(in the rows, 128 means zero)
One turn moves every row onto another: examples first, then more rows asked:
Kep: [123 126 122 127 139  73 113 123 110 163 164 143 143 115 111 138 150 120
 139 130  99]
sute: [123 106 146 112 114 113 175 154 140 139 105 130 116 123 125 126 132 122
 141 145 106]
Tose: [133  98 135 134 122  92 116 146 110 136 151 156 130 110 109 116 162 108
 108 147 109]
gis: [130 124 109 141 132 100 116 110  94 150 141 118 140 145 151 135 110 105
 133 145 110]
raz: [121 119 110 127 133  87 103 139 108 157 163 149 149 110 104 143 152 111
 133 131  99]
Mok: [125 139 133 103 130 125 152 139 145 158 121 128 129 132 120 155 122 109
 168 134  84]
zat: [131 104 156 112 118 115 172 146 135 147 106 125 109 118 122 126 132 120
 143 154 104]
Lubop: [118 136 135  91 126 119 166 132 137 152 117 124 126 125 115 147 130 116
 166 132  97]
pemo: [125 126 129 123 137 112 112 159  81 135 120 152  94 155 125 132 154 107
 112 146 128]
kitu: [130 128 110 138 129 134 100 117 115 142 129 156 118 127  97 159 125 121
 115 112 116]
nerem: [145  81 145 133 114 113 156 149 127 141 127 156 109 107 120 114 142 108
 122 147 102]
vezo: [115 135 137 105 137 119 166 131 148 156 118 125 125 126 116 149 129 116
 165 139 100]
bavib: [138 117 108 161 119 128 113 107 111 136 135 151 133 141 110 144 139 113
 120 113 115]
vatas: [118 125 118 127 148  78 116 138 113 168 162 144 148 119 107 140 150 121
 138 136 103]
Mor: [109 148 129  97 147  94 133 128 121 161 150 128 143 135 120 149 143 111
 161 133  92]
Fus: [118 106 100 139 123 112 137 142  95 152 111 158  89 100 133 137 110 111
 131 155 117]
punul: [152 138 126 103 155 138 138 137 101 157 140 161 105 145 130 141 102 103
 138 144  94]
bani: [146 138 111 104 143 137 149 124  90 148 147 152 130 153 133 134 118  92
 149 138  99]
tuvu: [117 133 116 133 142 103 107 126 113 150 126 121 125 138 149 148  93 116
 118 153 114]
tizo: [118 153 134 102 143  98 127 132 122 162 143 126 141 133 107 151 143 117
 163 139  92]
Gel: [121 120 129 126 142 126 106 163  83 134 125 159 102 150 126 138 150 110
 113 152 110]
besa: [155 141 119 105 155 127 145 133 102 163 135 157  98 152 127 140 102 102
 138 130 112]
gitim: [134 128 104 135 134 121 110 118 110 150 128 154 109 135  98 155 129 116
 113 102 133]
zape: [132 113 152 116 113 125 166 144 149 136 106 132 114 124 130 130 128 107
 143 153  96]
Les: [134 105 136 136 123  83 117 140 111 144 150 150 135 107  98 118 159 127
 112 143 114]
Narit: [140 114 128 146 120 129 122 154  84 129 120 155 114 163 128 130 160 110
 125 143 107]
Vukol: [122 153 123 117 120 137 140 119 127 110 119 158 107 121 115 130 116 101
 121 157 125]
suf: [126 109  99 136 126 104 147 138  97 156 109 159  81 111 128 132 114 107
 130 142 133]
rola: [122 140 115 129 140  92 111 126 109 151 124 118 119 149 145 143 101 114
 119 141 128]
nurug: [128 158 124 113 122 122 144 120 122 117 113 150  99 132 117 126 119  99
 121 150 137]
moki: [140  86 150 129 125 110 158 153 126 142 131 156 116 114 108 115 153 120
 114 147 110]
manun: [110 148 120 107 138  97 113 141 123 159 144 124 149 133 118 156 137 110
 157 139  89]
puge: [125 150 105 119 103 134 154 118 112 112 115 144 127 130 119 127 123 100
 143 148 121]
Mez: [124 105  93 148 110 116 156 149  95 144 105 149 106 124 140 132 123 110
 146 149 114]
rov: [134 104 140 143 127  82 121 139 120 139 154 158 133 119 108 119 162 125
 110 137 109]
salig: [147  87 150 132 115 102 156 157 123 141 126 155 114 119 112 116 150 129
 120 139 106]

puge -> Mez
gitim -> rola
Now find these:
tuvu -> punul
sute -> salig
vezo -> zat
Mok -> zape

One turn moves every row onto another: examples first, then more rows asked:
zosiz: [155  96 153  96 136 124 131 115 103 129  99 158 128 145 142 123 149 150
 133  91 173 121 131 156 108 120 137 146]
voge: [156 134 173 135 144 142 107 125 107 145  85 174 148 150 118 158 164 133
 124 139 166  95 150 141 115 146 101 164]
piron: [147 135 115  95 127 130  85 146 139 115 107 128 125 147 123 147 145 156
 125 140 153 126 151 137 113 176 131 141]
lepob: [130 136 169  87 101 133 145 123 150 125  88 130 115 130 130 128 158 104
 133 126 168 119 143 137 120 125 145 160]
pizi: [157 131 176 127 131 138 101 133 107 140  86 170 147 151 118 154 170 139
 132 132 163  90 151 143 112 152 102 153]
Res: [123 125 161 111 117 121 104 112 157 141 100 153  90 157 141 161 167 119
 162 127 148 104 141 141 153 132  86 163]
taf: [156  90 148 103 131 121 134 121 106 131 102 159 117 138 146 127 145 154
 130  92 173 110 139 156 104 119 138 153]
zoked: [145 116 174 111 142 105 128 127 112 122 108 127 130 154 116 127 159 112
 127 122 174 115 157 145 101  92 119 170]
Fepop: [169 102 137 106 124 116 140 106 129  96 117 163 106 135 135 148 178 140
 135 122 170 137 130 126  97 138 123 151]
Radi: [127 128 155 107 114 123 103 114 156 148  97 147  83 146 134 159 154 119
 162 133 147 104 153 137 147 132  89 166]
nas: [141 110 175 103 142 115 122 125 115 123 108 123 127 151 118 126 162 107
 120 116 175 123 149 142 108  92 117 170]
zuv: [134 129 118 140 121 123 117 120 109 112 117 168  96 150 143 151 170 153
 117  96 160 108 135 135 133 134 106 208]
fala: [110 149 153 118 148 133 108  93 142 152 126 139 128 161 121 133 131 127
 102 133 155 123 134 153 135 140 143 173]
Peka: [161 106 138  98 127 109 144 113 136  94 121 159 103 138 133 150 175 148
 136 123 168 137 147 124  93 143 121 154]
Zivo: [130 103 157 101  98 106 142 148 129 101 132 142 101 146 139 141 150 126
 143 142 147 124 136 144 136 134 141 148]
bige: [130 130 122 134 124 121 120 117 111 111 117 162 100 153 154 147 162 152
 117  94 157 109 140 133 126 123 101 208]
diro: [150 137 108  88 126 123  94 150 131 112 100 125 117 145 129 145 140 154
 133 138 158 120 150 132 118 174 132 153]
pof: [151 139 106  97 131 133  91 144 134 115  99 132 115 147 132 152 153 156
 130 138 152 129 152 136 123 176 129 151]
nol: [105 139 154 123 153 130 113  95 145 139 131 133 124 161 106 137 129 139
 101 127 158 122 141 157 133 132 136 178]
torag: [159 134 176 131 135 142 105 120 103 138  91 173 146 150 116 158 157 145
 132 132 162  92 159 150 120 149 108 151]
repap: [127 118 153 104 121 127 109 114 161 142 102 138  82 153 140 161 155 116
 164 134 151 108 144 139 144 131  87 164]
pon: [127 127 118 138 126 118 110 121 119 110 113 162 101 155 152 141 159 150
 116  88 163 112 128 129 135 130 108 202]
Fami: [132 131 121 138 134 126 110 126 102 112 110 168 102 154 157 149 158 157
 113  94 162 113 130 132 135 133 110 199]
kapuz: [100 143 147 121 144 126 118  95 135 135 133 135 123 165 117 135 133 138
  99 133 154 125 144 155 131 130 143 173]
kuni: [159 129 174 132 134 146 116 121 102 140  91 174 148 153 117 156 165 132
 131 136 166  88 152 146 114 153 113 160]
Zam: [108 142 148 124 145 133 109  96 144 136 133 136 132 163 114 131 135 134
  96 124 156 122 135 152 129 138 147 173]
Rariz: [132 140 172  87 105 136 149 120 153 129 101 130 116 127 128 131 160 112
 132 120 162 112 150 145 114 123 149 165]
Kalif: [133 132 123 134 120 123 119 128 106 106 114 163 101 156 150 147 164 153
 114  97 166 108 127 131 124 130 109 209]
des: [107 140 159 116 152 130 116  89 139 141 135 134 122 165 115 135 132 133
 105 131 162 121 134 155 131 134 143 165]
putu: [132 105 156 102  96 106 141 145 124 100 128 137 105 143 142 140 152 122
 136 141 148 133 122 142 127 145 137 151]
Gamur: [148 137 106  93 125 120  95 145 130 116 105 130 124 141 126 143 140 163
 127 148 155 122 152 144 118 168 136 146]
dev: [150 142 111  97 119 120  91 148 136 110 107 126 122 148 126 148 136 159
 129 140 152 125 149 144 119 173 129 157]
muzis: [130 120 157 109 119 122 113 111 158 142 100 147  88 144 145 168 161 119
 159 136 143 101 152 142 144 135  83 166]
remu: [128 129 152 108 121 121 102 117 156 143 105 141  87 159 146 165 161 116
 158 140 145 113 139 148 153 135  88 166]
mamel: [162 129 172 122 134 141 111 127 108 143  89 171 150 140 120 157 165 138
 128 139 166  82 160 152 120 149 111 154]

nol -> dev
nas -> putu
Now find these:
remu -> Fami
Zam -> piron
Kalif -> des
Zivo -> taf
Gamur -> mamel

One turn moves every row onto another: examples first, then more rows asked:
T: [129 120 167 158 139 138 126 128 133 118 130  97 168 111 143 147]
N: [117 145 160 153  75 139 116 133 120 117 129 107 146 134 118 124]
G: [ 96 123 131 166 145 163  92 100 141 122 111 105 161 146 122 128]
Z: [143 126 140 152  91 113 109 133 143 115 138  93 130 126 133 118]
P: [145 115 143 157 122 114 106 120 115 118 104 116 141 130  92 108]
W: [101  89 151 141 117 150  94  96 125 141 152 129 123 126 114 114]
S: [119 131 134 167 102 125 121  97 127 133 103 100 130 147  96 108]
A: [120 124 146 154 129 185 107 107 123 103 127  86 128 148 152 128]
H: [ 99 129 155 143 117 124 116  86 130 155 156 123 150 117 143 132]
Q: [106 123 141 154 165 152 111 101 147 126 128  88 133 118 110 128]
Y: [122 121 171 160 112 136  88 123 116 134 103 119 144 148 149 146]
K: [140 102 128 145 122 139 106  83  97 139 135 136 129 138 150 124]
X: [139 118 140 147 145 123 100 103 151 110 128 138 141 141 144 141]
F: [109 134 133 131 119 125 114 101 106 131 177 117 129 130 135 115]
L: [115 142 125 160 116 130 121 129  84 126 122 107 127 122 128 107]
B: [129 116 179 138 136 143 123  89  91 136 136 130 131 125 143 127]
V: [122 107 153 147 126 191 104  94 116 120 127  94 134 114 126 106]
U: [136 144 141 146 115 163 126  75 141 120 131  82 143 137 113 126]

T -> Y
S -> F
K -> Q
Now find these:
Z -> B
P -> H
W -> U

One turn moves every row onto another: examples first, then more rows asked:
lur: [107 137 129 121 122 144 129 122 104 137 122 143 106 105 116 107 120 113
 127 134 118 140 161 100 111 120 146 119 117 133 113 127 157 125 124 114
 115 125 149 103 114 119 116  93 109 121 151 156 146 141 115 116 111 114
 124]
ber: [129 140 143 102 127 118 137 119 117 130 111 130 121 115 119  88 135 143
 129 146 123 120 131 117 136 145 111 143  90 130 105 107 113 112 125 113
 107 147 124 143 119 124 131 130 133 136 158 112 116 135 165 131 109 129
 131]
dapa: [144 140 175 172 128 114 144 133 133 133 123 125 112 149 147 157 128 117
 142 134 119 126 124 131 139 145 138 128 149  93 169 118 120 141 125 131
 143 126 135 125 112 117 130 126 134 124 100 124 141 124  96 150 146 106
 135]
duzu: [120 133 131 159 125 159 149 127 113 128 133 126 122 137 120 159 145 133
 164 140 147 125 108 129 141 141 130 137 170 122 172 134 114 127 122 142
 141 139 112 130 100 127 130 128 135 149 138 111 122  99 130 153 154 130
 114]
bep: [120 113 113 106 124 111  86 142 141 133 123 133 121 115 133 128 106 133
 142  95 136 127 126 123 162 122 116 148 126 166 109 145  96 122 122 147
 118 107 141 124 116 113 114 138 121 136 124 140 112 127 131 135 141 167
 150]
ked: [119 136 119 123 101 145 118 117 118 135 115 144 103 112 112 100 111 117
 131 144 102 134 166  96 100 118 141 127 121 134 118 131 150 124 129 124
 119 120 139 107  92 125 123 113 123 124 152 151 143 140 114 103 118 118
 130]
Dus: [117 142 117 116 112 154 127 131 111 133 137 149 117 103 120 108 116 106
 115 128 120 135 164 102 108 133 131 127 107 135 133 131 154 122 134 110
 106 123 150 105 127 116 119 109 115 118 141 160 139 150 115 108 118 114
 117]
pupur: [107 106 127  94 130 103 115 109 138 140 136 127 116 117 128 121 129 136
 121 126 138 142 149 124 144 120 101 133 102 146 104 109 120 131 106 115
  99 119 152 109 158 118 130 104 125 122 144 138 119 139 142 127 146 109
 134]
dat: [140 134 167 168 115 120 141 130 136 135 125 122 113 158 152 156 125 115
 149 125 112 123 130 133 140 146 137 136 161  99 169 117 122 140 131 133
 140 121 137 124 103 122 126 133 136 125 101 127 138 127  98 144 155 112
 143]
Fomeg: [150 149 160 169 124 120 145 144 134 135 131 125 116 144 145 153 122 114
 136 133 115 126 123 134 137 147 136 135 152  95 174 127 119 142 134 134
 138 132 133 130 108 122 128 132 130 122  90 131 134 123  98 156 144 103
 138]
Veke: [119 127 133 168 114 142 145 123 124 138 130 127 115 145 135 173 147 120
 167 125 148 134 111 124 139 118 133 145 175 151 166 150 120 130 119 134
 145 126 134 114 116 121 127 121 139 144 122 124 132 107 134 160 143 108
 112]
zoduf: [113 142 126 107 103 162 123 115 102 130 123 150 119 114 124 106 127 115
 121 124 111 123 157 107 111 148 142 135 112 131 132 126 155 111 141 109
 106 133 145 111 111 128 116 119 124 120 151 158 142 150 122 103 120 133
 123]
folup: [128 144 117 151 106 159 145 123 130 128 138 134 129 144 126 167 145 124
 146 135 141 120 112 135 133 137 129 148 157 132 187 145 108 128 127 135
 139 141 109 128 115 135 136 134 138 145 118 123 119 102 132 151 149 113
 105]
sem: [141 127 120 115 127 107 113 142 128 138 126 124 106  96 107  84 111 143
 133 156 120 138 135 107 126 128  90 144 111 141 101 129 113 120 127 140
 100 131 137 134 101 115 128 137 138 135 149 128 110 134 154 133 130 128
 148]
soruk: [122 131 123 108 115 109 119 123 159 116 107 138 132 134 137 126 109 127
 128 113 139 116 137 122 154 116 132 130  84 144 119 116  79 131 102 123
 141 107 110 133 142 114 136 122 112 143 127 107 114 122 134 122 116 136
 117]
bilis: [118 133 130 118 114 152 114 113 106 124 119 150 109 105 110 103 121 124
 125 143 110 130 159  98 106 143 135 121 110 119 127 122 148 115 130 122
 113 122 138 111 101 121 124 119 132 126 162 148 144 145 112  94 128 138
 122]
sena: [130 124 122 174 116 149 143 137 130 131 140 123 115 134 121 161 130 121
 172 141 149 134 117 117 131 123 115 137 173 135 174 144 115 131 120 146
 143 117 123 119 103 115 133 132 141 152 129 113 122 105 126 146 158 117
 113]
meba: [144 132 161 166 128 125 137 140 133 132 137 122 116 147 145 155 122 116
 144 127 119 127 127 135 141 155 127 132 160  92 175 117 122 140 132 137
 132 122 137 124 105 119 127 134 134 123 101 129 133 127  92 144 166 120
 144]
bok: [104 107 130  99 122 106  96 110 149 127 111 136 126 135 141 140 120 136
 138  96 138 124 133 128 168 118 133 135 110 156 108 121  93 127 101 131
 131 104 132 117 137 118 124 118 118 135 133 127 120 124 128 126 138 157
 135]
buzo: [133 134 123 117 147 116 108 163 124 126 120 133 123  96 121 108 106 133
 139 112 143 126 114 118 160 133 116 140 111 148 108 142  94 117 125 142
 121 121 128 141 112 101 114 136 111 142 130 121 109 124 141 149 117 167
 140]
Bon: [131 150 126 113 124 117 133 146 137 124 103 135 130 119 130 105 108 126
 135 115 134 111 121 122 155 125 135 143  94 148 111 130  87 122 122 125
 134 128 109 150 116 114 124 129 104 144 127 107 111 119 151 144  92 146
 127]
dipig: [126 135 132 161 127 145 142 123 126 127 139 136 124 132 127 180 151 126
 145 133 155 133 108 128 140 130 127 133 150 133 184 146 113 129 113 133
 141 132 127 116 138 118 137 120 139 141 118 124 130 105 124 154 150 107
  96]
donak: [142 144 163 163 131 127 142 144 123 136 134 122 116 145 147 153 127 118
 140 126 117 125 121 140 143 157 137 134 160  92 172 123 125 139 136 134
 132 137 136 130 103 125 121 131 128 120  97 135 134 124  98 159 152 118
 145]
bubup: [114 112 122 102 121 101 108 122 129 155 126 121 104 115 123 105 124 139
 139 129 120 143 140 122 139 112 108 151 133 162  86 129 123 127 124 131
  99 128 156 116 112 128 117 114 127 125 144 148 119 132 152 145 136 121
 160]
Dudo: [124 131 123  90  98 115 135 109 147 133 124 133 130 135 137 106 127 126
 116 130 122 120 152 125 131 129 105 151  85 146 119 107 110 124 123 104
 104 130 130 129 148 130 136 128 129 128 138 126 111 144 158 119 123 105
 125]

bilis -> ked
meba -> dat
soruk -> Bon
Now find these:
Dudo -> ber
duzu -> sena

One turn moves every row onto another: examples first, then more rows asked:
rulib: [142 121 109 137 103 127 154 149 128 116 112 132 129 115  96 100]
tad: [112 110 153 128 124 133 132 132 122 151 135 101 124 151 124 150]
gopaf: [158 125  98 140 121 131 121 160 116 113 129 149 135 111 124 117]
vufu: [144 114  97 140 111 142 145 158 126 123 109 118 146 125 108 109]
Sib: [130 126 135 157 124 124 120  87 123 136 113 155 108 124 135 138]
vir: [130 158 137 113 137 118 128 107 142 122 128 112 142 147 132 149]
mer: [116 129 144 123 134 121 141 119  94 144 146 133 102 141 120 120]
Pib: [173 117 119 131 117 140 119 159 113 118 140 133 144 126 136 136]
dono: [110 122 119 133 150 139 124 133  92 150 135 117 124 147 129 129]
dulaf: [130 125 121 155 133 132 116  89 111 142 116 156 113 128 141 133]
damaf: [154 115 122 122  95 131 161 142 120 128 130 133 127 124 106  96]
budoz: [123 122 129 162 119 126 118  92 137 136 102 148 112 122 130 142]
Suto: [113 160 102 121 138 120 126 114 152 129 115 120 142 134 124 128]
pone: [168 118 123 119  98 129 135 149 122 125 147 152 125 116 126 113]
Lela: [153 122 119 135  97 119 133 156 141 112 126 149 125 104 110 120]
gedu: [159 122 124 149 126 134 138 155 110 100 111 112 147 131 112 137]
furir: [172 128 136 136 114 122 126 152 116 100 137 145 127 116 124 137]
toki: [117 153 119 104 117 117 138 106 159 141 129 122 134 138 124 120]
gefus: [125 116 135 160 116 131 116  95 140 140 104 136 121 129 135 153]
pap: [133 157 137 102 132 119 135 101 139 132 140 119 136 146 134 134]
Giz: [115 158 103 110 131 121 134 108 148 138 126 129 135 134 124 113]
vil: [135 111 126 143 122 144 117  91 120 158 124 140 123 139 150 138]
vapu: [169 113 140 128  92 128 132 154 138 118 138 131 134 120 124 139]
pelos: [132 118 119 144 124 138 119  89 116 155 122 154 116 131 145 125]
bora: [160 114 146 125  91 126 160 141 127 117 128 122 130 129 105 117]
pog: [152 124 101 145 132 140 138 156 102 109 113 123 144 127 113 114]
zagul: [127 164 120 118 151 120 123 110 131 121 125 117 143 145 134 141]
fizi: [158 120 115 147 115 131 117 164 134 106 121 130 142 114 123 143]
dusu: [121 155 105 117 145 128 122 114 140 131 122 112 150 143 135 135]
Nugi: [ 94 115 124 148 128 129 126 142 134 143 109 104 125 135 111 145]
diti: [125 160 135 105 124 110 140 100 147 129 133 127 127 137 124 126]
zegez: [107 135 147 149 146 114 126 129 107 119 119 120 109 134 110 148]
nok: [127 108 134 151 107 136 119  95 144 153 111 135 122 134 138 147]
pega: [ 96 133 116 140 140 118 132 129 107 136 121 137 102 125 106 116]
debe: [169 125 149 129 110 125 153 138 104 103 131 127 128 130 112 124]
pake: [156 111 102 132  98 139 127 163 140 130 130 137 140 115 124 118]
leso: [ 98 122 150 138 113 112 141 126 137 136 120 120 103 129 101 136]
zusa: [102 109 123 121 118 136 138 132 120 168 135 117 119 142 121 117]
lanaz: [128 107 121 149 116 144 117  96 134 160 114 135 128 138 145 142]
Papod: [169 117 139 133 121 140 145 148 101 111 129 112 145 141 122 134]

vir -> Suto
pog -> damaf
Now find these:
pega -> mer
gefus -> budoz
pake -> vapu

